One turn moves each row of this set onto another row. After a few examples, where does it send each row asked below?
pibef: [  5   0   5  -9 -27   6   5  25  -2 -25   5  -4  35   8   5 -15   4   7
 -19   1   9   3  20  12  28   3  13 -10 -22   0   4  -8]
Gis: [ 26  -3   8  10  -9  -3   8   9  -8  -5  -8   1  32  -6   6 -18  14  15
 -21  29 -21  -5   9  15 -12  -7   0  -8 -41   3  20 -18]
sufe: [ -6   3   3  -1 -20  12  -6  37 -20  -9   9   1  16  -2  -1  -7   8 -14
  -6  10   5  -1  -3   7   8  -5   3   5 -19   8   3  -9]
vedo: [  9   8  27  -8 -13 -11  -3  28 -12 -10   3 -11  13 -17   6 -40  22  23
 -20   8 -12   7  -9  27   1  -6   4  -1 -35   5  17  -3]
Dofo: [  8  -3  -3  -6 -29   5   2  31   4   1  14 -11  16   2   3 -20  -9  -7
 -14  15   6  13  10  14   0  -9  12 -19 -29  17   1 -10]
Lov: [ 19  -1  17   8  -8   1  13  11 -11  -3 -12   2  27   0  12 -14  14  16
 -21  30  -9   4  18  17 -16   0  -4  -7 -44   1  17 -16]
Merig: [ -8   2   5  -6 -23  14   1  42 -18  -9  13  -2  18   1   2  -5  16 -12
  -9  13  -5   6  -3  14   5  -1   3  11 -18   8   7 -10]
bog: [  8 -14  -7   3 -26   1   6  32   2   2   6  -8  23   1   4 -15  -7  -7
  -8  16  -8  21   7  19   5  -7  21 -20 -36  11   7  -9]
maz: [  1  -4   6  -4 -32   5   0  18  -1 -24   7  -2  30  13   1 -19  11  -1
 -19   0   0   2  19  15  28   0   6 -14 -21   0   3  -3]
Nanot: [  4  18  18 -10  -3   6  -1  23   3   3  -8   7  37   3  -5 -17  23  15
   3   1  -8 -10  10  24  -3   6  -1 -22 -31  13  19  10]
nivof: [ 10   3  23 -13  -8 -12  -7  30 -11 -11   4 -16  19 -16   0 -34  23  22
 -25  10 -12   7 -15  28   2  -8   5  -2 -32   4  12  -2]
Vuguv: [ -9  -6   1 -11 -16   9   2  41 -20 -17  13  -8  18   3  -4 -10  14  -9
  -2  11  -4   3  -4  20   0  -1   4   6 -26   9   0 -12]
ropu: [ 16  -9  16   8  -6   2  11   9  -5  -8 -12  -2  28   0   7 -10  16   9
 -24  32 -12   3  15  17 -13  -6  -2  -8 -44   6  19 -17]
kibi: [  6  11  19 -12  -3   5   3  23   2   1  -8   9  39  -2  -5 -12  17  18
   0   3  -8  -6  11  21   2   8   4 -20 -26  18  23  16]
menaz: [  7  13  19  -8  -6   1   1  19   1  -3   0  14  35  -3  -3 -14  21  19
  -4   1  -3  -7  14  24  -3  10   1 -23 -28  16  17  18]
duvek: [  6   5  22  -3 -11 -15  -6  29 -12 -15   5 -13  17 -17  -5 -38  18  25
 -20  10 -13   8 -10  25   1  -7   2  -3 -39  11  13  -2]
ruti: [ -2  -3   3  -6 -19   4  -2  45 -25 -14  10   3  18  -2   2  -5  11 -13
 -10  10  -1  10   4  11   3   0   2  10 -22  15   6  -5]
Nesan: [ 11   9  20 -11  -2 -16 -11  29 -16 -17   7  -7  22 -11  -1 -37  15  24
 -19   9 -16   6  -7  25  -4  -1   1  -2 -40  14  13  -2]
falu: [  9  -9   4  -1 -23   4   0  28   1   8   9 -12  17   0   4 -18  -9  -8
  -5  16   4  22  10  16   2  -7  17 -22 -29  14   5 -11]
Bubu: [ 21  -9  14  11 -14   3  10   9  -5  -1 -13   1  26   0   4 -18  13  12
 -22  27 -11  -2  11  15 -14  -4  -5 -10 -42   4  21 -20]
bagat: [  7  17  19  -6  -2   1   0  17  -2  -3  -7  13  36   1  -3 -21  24  10
  -6   3 -12 -10  13  25  -6   4   1 -27 -27  16  20  10]
vafu: [  3  18  20  -9  -9   3   3  19  -1   4  -7   7  34  -5  -3 -16  16  20
   2   4 -10  -9  15  24  -2  13   4 -18 -28  13  23  12]
luta: [ 12  10  19 -11  -9 -14 -10  30 -14  -9   6 -13  18 -16  -1 -33  18  20
 -22   7 -11   5 -10  23  -1  -6   4   7 -42   5  16  -1]
keron: [  7   0   1  -3 -21   1   4  26  -3 -22  -3  -1  39  12   3 -12   8  -1
 -16  -8   8   7  13  19  24   3  11 -13 -15  -2   6  -8]
Nado: [ 26  -2   9   9  -9   2  14   9  -9  -7 -11   3  31  -6   9  -9  14  13
 -23  25 -10   1  13  20 -12  -6  -2  -6 -41   5  19 -18]
rif: [ 21  -7  -2  -6 -26   6  -3  30   2   8   6 -13  20   5   2 -17  -9  -7
  -7  16  -1  10   8  17   1  -5  21 -16 -27   9   0 -12]
nanan: [  9   2   6  -1 -30  10  -1  26  -2 -21  14  -1  34  11   4 -10   1   2
 -20  -3   3   7  19  10  25  -1   7  -8 -25  -1   6 -10]

rif turns into ruti
duvek turns into Nanot
Bubu turns into luta
Now find these:
Lov turns into vedo
kibi turns into ropu
Merig turns into pibef
sufe turns into nanan
Nesan turns into bagat
Vuguv turns into keron

